Rows swapped in pairs by one turn or mirror: which row each one swaps with
The rows were stretched afterwards, more along some directions than others.
Z81: [ 27.8  19.1  19.1 -11.3  -7.8   5.1  30.8 -12.4  38.5  32.8   4.0  17.7
 -20.9  11.0  -3.3 -11.7   2.4  21.2  10.9  15.2]
Z385: [  1.0  -8.6  12.8   9.1   0.8  -0.2  12.7 -22.0  13.7   2.2   5.0  23.6
  -2.7   3.5   8.1  -4.9  -9.5   6.7  11.3  25.5]
Z4: [  2.5  -3.2  15.9  15.2  -1.9  11.0  26.3 -21.9  27.3   1.1   1.7  29.6
   1.6   8.9  -2.8  -0.9 -10.3  17.4  15.1  21.3]
Z7: [ 14.3  -5.1   4.8  16.0  -0.7  -8.7  20.1 -18.7  35.0  15.9   6.8  29.8
   0.8  14.4  22.0  -4.1  15.5  29.6   3.9  14.6]
Z904: [  7.2  13.6 -14.1   6.1 -21.4  -6.6   9.6 -17.5  18.6  23.9   8.6  -5.0
  -3.1  13.5   3.9  -6.2   3.7  12.5 -11.8  12.7]
Z522: [ 14.3  -0.1  13.8  -0.8   2.3   6.1  18.2  -9.8  46.0  19.1  -0.2   8.6
 -15.9  20.1 -10.9  -9.7   6.6  14.3   7.0  25.4]
Z624: [  9.4  19.6  31.3  -2.9  -5.4   4.2  25.1 -17.2  41.1  23.5 -13.6  27.8
 -10.0   8.5  -8.0 -26.4  -5.3  21.0   7.9   7.4]
Z84: [  7.8  22.3  23.7   1.0 -22.9  14.9  38.7  -6.1  27.2  29.3  18.8  17.0
  -4.4  -1.8 -11.8  -9.9 -13.9  24.0   0.4  19.4]
Z402: [  7.2   2.8 -12.0   8.7 -14.5  -7.7   8.8 -17.5  22.7  23.3   5.1  -5.8
  -9.6  21.0   0.6  -7.0   8.5  11.3  -9.5  17.2]
Z18: [  3.9  -0.3   7.9  14.8  20.2  -0.8   3.7 -16.1  20.2   2.1 -20.5  -8.4
 -11.9   8.6   3.3 -28.5  -1.2  -3.8   9.1  12.1]
Z796: [  0.6  -9.1  19.0  17.6   4.1   2.8  10.2 -23.8  16.0   4.9  -3.4  15.1
   1.8  11.2   2.5   0.0 -12.8   7.6  14.2  25.4]
Z709: [ 10.8   8.0  16.3   8.5  14.1  10.1  28.4 -22.0  44.4  11.2 -15.6   8.5
 -23.0  22.7 -28.9  -1.6  -6.3  17.8  10.1   8.0]
Z771: [  7.7   2.8   5.6  11.3  14.5   4.3  -1.3 -10.5  26.1  -3.0 -22.8  -7.1
 -17.1   7.7   2.7 -28.0  -2.7  -2.3   5.2  10.1]
Z300: [  7.4   7.2   1.9  12.5  11.8  -0.6   4.6 -17.6  22.8   5.0 -20.2  -0.9
 -15.4   6.3   2.2 -24.2  -5.2   1.3  11.2  13.2]
Z242: [ 21.0   8.7  14.0 -20.4   1.3  -4.2  19.3 -14.3  18.7  29.1 -16.2  16.2
 -22.1   2.7 -13.4  -5.1 -11.4  16.9   9.0  19.8]
Z337: [ -0.9  -2.4  26.3 -10.6   1.8   9.1  19.6 -17.4  39.3  -4.8 -17.1  23.0
 -19.8   1.8 -10.6 -28.5  -1.2  25.3 -11.0   4.9]
Z129: [  3.1  17.3  27.6  -6.5 -23.4  15.6  33.4 -12.6  25.8  14.7  15.7  18.9
 -12.7   3.7 -17.2  -5.1 -18.8  24.3 -10.0  13.2]
Z997: [  9.1   6.0  -1.1  13.6  10.0  -3.4   1.8 -22.5  19.3   3.2 -16.4  -7.0
 -13.4   9.0   2.7 -21.1  -6.2  -2.9  11.0  11.1]
Z416: [ 10.0   7.8   4.9  -7.5  -3.4  -6.1  11.5  -2.2  24.4   1.4 -12.1  18.4
  -3.9   8.8   0.8   2.8  -0.3  27.0   4.8  20.4]
Z407: [  8.1  -4.3  -2.5  23.8  -6.4 -18.8  13.3 -15.1  33.5  34.6   2.5   5.2
  -1.4  11.3   0.4 -14.9  -4.8  14.4   4.1  22.9]
Z179: [  8.6  -8.0   9.9  18.5 -22.0 -11.0  14.1 -26.5  31.7  18.4  17.6   4.5
  -3.6  17.3  19.4  -6.5   9.7  20.5   2.8  14.6]
Z870: [ -3.2   0.6  11.3   9.8 -10.7   1.8  22.0  -3.6  14.2  -0.1  -7.9  20.7
   4.7   6.3   7.5 -18.7   6.6  29.2   1.2   4.3]
Z109: [ 11.6   4.5   3.7 -11.2 -15.3  -9.9  26.0 -17.3  34.4  13.0   5.8  14.1
 -13.3   7.0  -9.7 -10.7  -4.2  37.5  -4.8   1.3]
Z776: [ 12.0  11.4  13.0  -2.5  -3.5  15.3  15.5  -9.8  18.2 -11.4  -5.7   3.4
 -11.1   5.8 -18.9  -9.1   2.3  16.4   6.9   6.9]
Z215: [ 12.8  10.5  21.6  -3.0 -17.0  10.6  25.8  -2.9  14.9  12.8  17.1   8.1
 -13.3   1.3 -19.9  -4.7  -5.0   7.3  -0.1  16.1]
Z560: [  2.9  15.5  22.6 -13.5 -23.2  16.7  39.4 -11.3  28.3  16.6  15.5  25.2
  -6.7   5.4 -13.8  -1.9 -12.8  26.5  -4.0  16.7]
Z989: [ 21.7  -5.3   4.2   6.4 -20.4  -3.1  17.3 -22.4  47.7  20.7  -4.2  15.7
 -22.2  14.9  -8.1  -2.9  -4.0  23.1   7.1  27.1]
Z222: [  8.0  11.9  -7.4   8.1 -17.6  -4.3  14.2  -9.9  26.5  27.7   7.1  -5.5
  -7.7  14.0  -0.7  -9.8   5.9  13.5 -11.6  15.0]
Z467: [ -1.5   2.6  25.1  -6.1  20.8  12.8  31.0   0.6  40.9   2.7 -37.4  17.2
 -18.0   5.9 -28.9 -35.6  -3.9  18.5   5.2  11.5]
Z781: [ 19.0 -14.2  -7.4  17.4 -14.2 -13.9  17.3 -24.9  22.9   8.1  15.3  13.1
 -16.8   6.0   5.2   8.9   1.7  28.3  -1.9  13.2]
Z379: [ 11.5  10.3  38.3  -3.1   6.4  13.0  26.2  -9.3  45.3  24.2  -4.0  16.1
 -19.0   3.4  -0.8 -20.5  -0.7  18.8   8.9   8.0]
Z581: [ 18.2  -3.8  -1.1  -2.2   0.1 -13.3  12.4 -24.7  25.9  21.7 -14.5  10.4
  -5.4  15.7  -8.1  -7.3  -5.2  20.3  22.2  17.6]
Z231: [ -1.9  -4.2  18.3   3.1   7.2  -3.6  11.0 -16.6  15.9  18.5   1.2 -17.5
 -10.2   3.5  -5.7 -34.8  -2.4   0.7  -0.8   8.2]
Z993: [ 10.8  -5.8  11.3  23.8 -17.3   1.0  26.7 -15.5  39.7  26.5  14.0  26.8
   2.8  15.0  19.1  -7.8  10.7  32.0   2.9  19.5]
Z882: [  3.0 -14.2   3.3   7.0  -6.4  -0.8  24.8  -5.2  36.0  11.7  -0.5  -6.0
 -15.2  15.4  -9.7 -10.2   8.9  20.5  -2.5  19.5]
Z123: [  6.0   6.8 -15.6   7.9 -13.8  -3.3  15.8 -12.2  25.8  24.1   3.6  -7.0
  -5.8  12.3  -1.9 -13.9   9.2   8.5 -11.7  18.7]
Z490: [  7.7  13.5  28.2 -11.3 -16.7   5.8  32.5  -9.5  19.0  24.9  13.0  14.1
 -12.1   0.2 -18.0  -7.5 -21.3  20.6  -3.7  18.7]
Z900: [  2.0  16.8  24.9  -1.5 -26.6  12.0  32.5  -8.3  22.6  12.6  15.7  19.6
  -7.2   2.5 -20.9 -11.8 -15.0  24.6   1.3  13.3]
Z378: [ -8.4  -9.5  21.8  11.5   4.6  -3.1   5.2 -15.6  12.7   3.8   0.6  10.5
   7.0   6.1   2.7  -1.4  -4.4  10.0  15.6  19.4]
Z409: [ 18.2   0.6   2.0   5.0  -4.8  19.6  10.5 -14.1  23.2   2.0  -0.1   8.9
 -18.0   9.4 -10.7  -7.4  -7.7   1.3  12.5   1.1]
Z568: [  8.6  13.8  10.9  -1.8 -26.9  10.3  28.3 -15.9  24.2  21.5  24.0  24.1
  -9.8   2.9 -15.9   1.7  -9.6  16.6  -3.4  18.4]
Z630: [ 12.4   6.4  16.6   2.5  -5.2   1.2   9.8  -6.1  26.2  17.3  -3.4 -10.1
 -17.2   6.7  -6.2   3.3   3.0  10.0  18.1   5.8]
Z733: [  6.1   2.6  -1.0  12.6  15.4   0.5  11.2 -15.0  28.9   2.5 -20.0  -4.7
 -16.8   5.7  -3.3 -31.5  -2.0  -2.2   5.6  14.4]
Z592: [  1.7   4.0  12.6 -13.3  -3.3  -0.7  36.9 -12.9  25.3  17.3 -11.8  17.9
 -10.7  25.8  -0.8 -13.2  -7.1  32.9  -5.3  23.6]
Z652: [  5.5   9.0 -12.7   9.8 -20.0  -4.2   8.2 -15.2  20.5  22.4  11.1  -8.1
  -6.7  12.0   4.2  -5.1   9.0  12.8 -10.4  12.6]
Z621: [ 3.7 -6.6 -3.4 -8.8 -9.4 -0.5  6.7 -4.2 19.1  9.9  3.7 20.6 -2.5 10.5
 17.7  2.9 -1.2 16.9 -7.7  8.3]
Z864: [  6.0   5.6   8.8   3.8  18.4  -1.7   6.9 -16.3  27.4   4.3 -24.1   0.5
 -22.8  11.6  -5.5 -27.7  -6.0   1.2   5.9  10.7]
Z317: [  0.9   1.9  24.6  -4.6  12.3  11.3  27.8  -4.4  44.0  -1.8 -13.2  33.4
 -10.5  12.3  -8.5 -32.5   2.8  26.6  -5.0  14.6]
Z309: [ -0.4 -12.3  18.1  10.2  10.3  -5.6   9.3  -6.0   7.4  -1.4  -3.1  19.7
   4.7   3.5   8.1  -6.1  -0.2   4.7   7.6  23.7]
Z62: [ -2.8  -9.4  17.2  26.4   6.1   2.3  14.4 -17.4  16.7   8.4   9.3   9.1
  10.2   1.3  13.4  -3.7  -1.7  11.0  12.7  21.8]
Z57: [  1.9 -15.7  15.6  23.0   4.2  -4.4  12.2 -23.0  13.1   7.8   6.1  12.3
   3.4   6.5   0.4   1.6  -9.9  10.6  11.2  23.0]
Z336: [  6.3   6.4  -7.4   8.0 -11.5   1.4   2.2  -7.6  23.9  15.6  -0.6 -10.0
  -6.9  13.3   2.9 -11.1   9.2   8.2 -12.5  11.2]

Z317 pairs with Z522
Z129 pairs with Z796
Z864 pairs with Z402
Z592 pairs with Z709
Z882 pairs with Z467
Z560 pairs with Z4
Z490 pairs with Z57
Z379 pairs with Z993
Z18 pairs with Z222

